m =
[[114 126 134 138]
 [127 131 107 128]
 [147 126 155 119]
 [116 126 131 130]
 [117 128 121 129]
 [134 132 143 133]]
Counting starts at 0.
The entry just left of 129 is 121
The entry at row 0, column 0 -> 114
Report the entry at row 2, column 0.
147
Report the top entry of the column that holds the smallest entry.
134
Report the entry just right of 127.
131
The top-right entry: 138
Report the entry in row 0 and column 1.
126
Report the entry at row 2, column 2.
155
Report the bottom entry of the column that holds the largest entry.
143
Report the entry just right of the largest entry.
119
